[[-0.27  3.02 -3.43]
 [-1.72 -6.90  0.83]]
|
[[-0.27  3.02]
 [-1.72 -6.90]]

[[ 6.46 -0.31 -5.99  0.42]
 [ 5.35  3.42  1.18 -2.24]
 [-0.17  0.61  1.29 -0.26]
 [-1.21  0.39 -0.87  3.89]
 [-1.43  4.24  3.52 -3.34]]
|
[[ 6.46 -0.31]
 [ 5.35  3.42]]

[[-1.40  3.40 -1.59  1.52  4.31]
 [ 2.51  7.41  3.46  3.23  6.75]]
|
[[-1.40  3.40]
 [ 2.51  7.41]]

[[ 6.55  1.95 -2.10 -1.33]
 [-0.38  0.79  1.35 -0.30]
 [-1.20 -0.53  0.70  0.23]
 [-0.08 -0.45 -0.11 -0.29]
 [ 3.79  0.83 -2.55 -0.21]]
|
[[ 6.55  1.95]
 [-0.38  0.79]]

[[-1.12 -3.90 -5.73  4.14 -0.40]
 [ 1.60 -3.25 -0.56 -4.87 -2.39]
 [-0.04 -0.87  2.16 -5.03  3.17]
 [-5.74  3.13  0.43 -0.58 -5.13]]
|
[[-1.12 -3.90]
 [ 1.60 -3.25]]

[[-6.11  1.08  0.58]
 [-4.76 -0.56  4.29]
 [-4.50  0.26 -4.38]
 [ 4.38 -3.42 -2.64]]
|
[[-6.11  1.08]
 [-4.76 -0.56]]

[[-5.22 -0.69  1.15  0.49]
 [-0.43 -0.61 -5.38  2.70]]
|
[[-5.22 -0.69]
 [-0.43 -0.61]]

[[ 5.59 -0.91  3.43 -0.14]
 [-3.08 -3.90  2.49 -1.34]
 [-2.38 -3.74  3.17  0.86]
 [ 3.47  1.08 -1.18  6.53]
 [ 2.13 -0.83  0.86  7.43]]
|
[[ 5.59 -0.91]
 [-3.08 -3.90]]

[[4.79 3.07]
 [3.44 3.47]
 [3.68 3.22]
 [5.64 3.52]]
|
[[4.79 3.07]
 [3.44 3.47]]
---
[[-4.99 -6.20]
 [-1.35 -0.73]
 [-1.01 -0.16]
 [ 1.66  0.97]
 [ 5.18  4.44]]
|
[[-4.99 -6.20]
 [-1.35 -0.73]]

[[ 3.22  2.03 -6.30]
 [ 2.81  2.75 -7.00]]
|
[[3.22 2.03]
 [2.81 2.75]]

[[ 3.79 -2.98]
 [ 1.70 -1.25]
 [-4.04  4.96]
 [ 2.25 -5.99]]
|
[[ 3.79 -2.98]
 [ 1.70 -1.25]]

[[-1.17  3.41  2.45]
 [ 0.62 -1.63 -5.58]]
|
[[-1.17  3.41]
 [ 0.62 -1.63]]

[[ 2.00 -2.68 -0.52 -2.34  2.64]
 [-2.92 -3.86  1.72  5.58 -2.78]
 [ 1.78 -2.62 -0.61 -2.25  2.55]
 [ 3.85  2.21 -1.50 -3.04  6.00]]
|
[[ 2.00 -2.68]
 [-2.92 -3.86]]

[[ 2.11 -5.86  1.76  0.67]
 [-2.41 -5.06  1.76  4.40]]
|
[[ 2.11 -5.86]
 [-2.41 -5.06]]

[[ 0.21 -1.16 -5.39 -3.64 -3.20]
 [ 0.15  0.61 -2.44 -1.14 -1.41]
 [-0.20 -4.76 -2.95 -0.04 -1.57]
 [-0.60 -3.23  2.64  0.21  1.57]
 [-0.53 -1.40  2.03 -5.35  1.06]]
|
[[ 0.21 -1.16]
 [ 0.15  0.61]]

[[-1.28 -0.08 -3.70  4.75]
 [-1.55  0.77 -6.02 -1.95]
 [-0.15 -0.78  3.27  3.11]
 [-1.56  0.77 -6.07 -1.86]]
|
[[-1.28 -0.08]
 [-1.55  0.77]]
---
[[-5.07  2.76  0.92  2.10]
 [-1.70  1.88  6.23 -0.24]
 [ 5.10  6.92 -4.17  0.30]]
|
[2.10 6.23 6.92]

[[ 2.49 -1.32 -3.35  2.46]
 [-1.77 -0.20  1.57 -2.05]
 [-5.45 -1.21  5.83 -6.72]]
|
[ 2.46  1.57 -1.21]

[[ 2.11 -0.83 -2.10]
 [ 6.73 -6.51  3.14]
 [-5.06  1.63 -1.65]
 [-6.15  4.54 -2.10]]
|
[-2.10 -6.51 -5.06]

[[-2.09  7.31]
 [ 2.73  4.24]
 [ 2.33 -1.46]]
|
[7.31 2.73]

[[-0.28  0.40 -3.11 -0.61  1.34]
 [-1.00  0.61 -3.11 -0.77  1.81]
 [-5.03  0.51 -3.11 -0.53  1.93]
 [-5.50  0.48 -3.11 -0.42  1.80]
 [-2.66  0.51 -3.11 -0.68  1.92]]
|
[ 1.34 -0.77 -3.11  0.48 -2.66]

[[-0.06  5.95  6.04  6.11  5.90]
 [-0.02  5.88  6.06  6.02  5.90]
 [-0.06  5.99  6.00  6.17  5.96]
 [-0.17 -0.04  0.38  6.06  5.98]
 [-0.07  0.08  5.97  6.13  5.96]]
|
[ 5.90  6.02  6.00 -0.04 -0.07]

[[ 5.65  3.33  2.11  2.36]
 [ 3.42 -0.31  1.20  2.50]]
|
[2.36 1.20]

[[-0.61  0.97  1.71 -0.08 -1.71]
 [-0.57 -0.47  1.63  2.45  1.00]
 [-0.47 -4.49  2.38  1.15  6.05]
 [-0.72 -2.48  1.47  2.58  3.64]]
|
[-1.71  2.45  2.38 -2.48]

[[-3.40  4.40 -0.74]
 [ 2.03 -3.48 -3.83]
 [ 2.45 -4.11 -6.70]]
|
[-0.74 -3.48  2.45]
---
[[-0.72  1.79 -0.75 -0.28 -0.69  0.00  3.52  0.14]
 [ 0.29 -0.57  3.69  1.92 -0.30  0.23 -2.50 -2.20]
 [-5.41  1.45 -0.06 -1.85  1.86 -2.64  0.22 -0.70]
 [ 0.44 -1.12  0.40 -0.16 -0.04 -0.41 -1.75 -0.27]
 [ 0.12 -0.07 -0.46  0.11  0.31  0.29 -0.03 -0.11]
 [ 2.67  0.26  1.50 -0.62  6.57 -1.14  3.99 -0.31]
 [ 1.76  4.28  2.36  0.48  0.98  3.11  0.90 -4.01]
 [-3.38  0.65  0.30 -1.48  1.91 -1.64 -0.08 -0.10]
 [ 0.75 -0.57 -0.06  0.52 -0.31 -0.16 -0.33 -0.89]
 [ 1.36  0.33  1.16  0.76  0.93 -1.88  1.68  0.16]
 [ 0.93  1.03  2.18  2.27  0.49 -1.70 -2.06 -2.14]
 [-2.10  0.69  0.14 -0.65  1.31 -1.61 -0.13 -0.07]]
|
[[-0.72 -0.75 -0.69  3.52]
 [ 0.29  3.69 -0.30 -2.50]
 [-5.41 -0.06  1.86  0.22]
 [ 0.44  0.40 -0.04 -1.75]
 [ 0.12 -0.46  0.31 -0.03]
 [ 2.67  1.50  6.57  3.99]
 [ 1.76  2.36  0.98  0.90]
 [-3.38  0.30  1.91 -0.08]
 [ 0.75 -0.06 -0.31 -0.33]
 [ 1.36  1.16  0.93  1.68]
 [ 0.93  2.18  0.49 -2.06]
 [-2.10  0.14  1.31 -0.13]]

[[-7.22  3.53  2.68  0.60  0.58 -0.18]
 [ 3.68  3.90  2.77  0.23  0.58 -0.76]
 [ 0.42 -0.19  0.09 -0.12  0.56 -0.23]
 [ 0.40  1.13  1.22  0.12 -0.63 -1.57]]
|
[[-7.22  2.68  0.58]
 [ 3.68  2.77  0.58]
 [ 0.42  0.09  0.56]
 [ 0.40  1.22 -0.63]]

[[0.92 0.34 1.77 2.76 1.05 5.56]
 [1.41 0.58 1.61 4.12 1.83 6.11]]
|
[[0.92 1.77 1.05]
 [1.41 1.61 1.83]]

[[ 3.47  1.71 -1.29  2.30 -0.17  0.62 -2.00  0.64 -0.17  2.79  0.05 -4.01
   1.48  1.51 -1.20]
 [-1.30 -1.46 -4.18  0.74  0.53  3.65 -2.23 -2.98  3.35 -2.15  1.07 -3.49
  -2.70 -4.23 -0.40]
 [ 2.82  2.83 -6.11  6.70  0.32  5.40 -1.14  3.56 -0.40 -1.97  1.69 -0.20
  -2.73  1.66 -1.68]]
|
[[ 3.47 -1.29 -0.17 -2.00 -0.17  0.05  1.48 -1.20]
 [-1.30 -4.18  0.53 -2.23  3.35  1.07 -2.70 -0.40]
 [ 2.82 -6.11  0.32 -1.14 -0.40  1.69 -2.73 -1.68]]

[[-0.79 -0.96  0.65  0.52 -0.24  0.56 -2.80  0.61]
 [ 0.07 -2.23  1.30  0.25 -0.47 -2.50 -6.14  0.79]
 [ 0.58  0.49 -2.06 -0.46 -0.32  0.19  2.37 -1.48]
 [-1.25  1.57  1.35  0.55 -0.13  0.46  2.20  0.91]
 [ 0.31  0.51 -2.65 -0.31 -0.34  1.96  3.06 -1.62]
 [ 0.73  0.09 -0.85 -0.45 -0.30 -0.13  1.14 -0.76]
 [ 0.20 -1.44 -0.45 -0.02 -0.36 -1.37 -3.08 -0.33]
 [ 0.01 -0.17 -0.51 -0.01 -0.26  0.74  0.26 -0.30]
 [ 0.38  1.61 -1.16 -0.29 -0.38  1.91  4.30 -0.77]
 [ 0.23 -0.46 -0.53 -0.14 -0.31 -0.82 -0.53 -0.46]
 [ 0.46 -1.27 -0.95 -0.13 -0.45 -1.88 -3.07 -0.72]]
|
[[-0.79  0.65 -0.24 -2.80]
 [ 0.07  1.30 -0.47 -6.14]
 [ 0.58 -2.06 -0.32  2.37]
 [-1.25  1.35 -0.13  2.20]
 [ 0.31 -2.65 -0.34  3.06]
 [ 0.73 -0.85 -0.30  1.14]
 [ 0.20 -0.45 -0.36 -3.08]
 [ 0.01 -0.51 -0.26  0.26]
 [ 0.38 -1.16 -0.38  4.30]
 [ 0.23 -0.53 -0.31 -0.53]
 [ 0.46 -0.95 -0.45 -3.07]]

[[-0.64 -0.83  2.06 -4.08 -4.22 -2.23  1.39  5.88  0.04 -0.86  0.47 -0.58]
 [ 0.63  1.54  1.30 -2.66 -2.18 -3.22  1.08 -0.22  0.04 -0.53  1.26  1.09]]
|
[[-0.64  2.06 -4.22  1.39  0.04  0.47]
 [ 0.63  1.30 -2.18  1.08  0.04  1.26]]
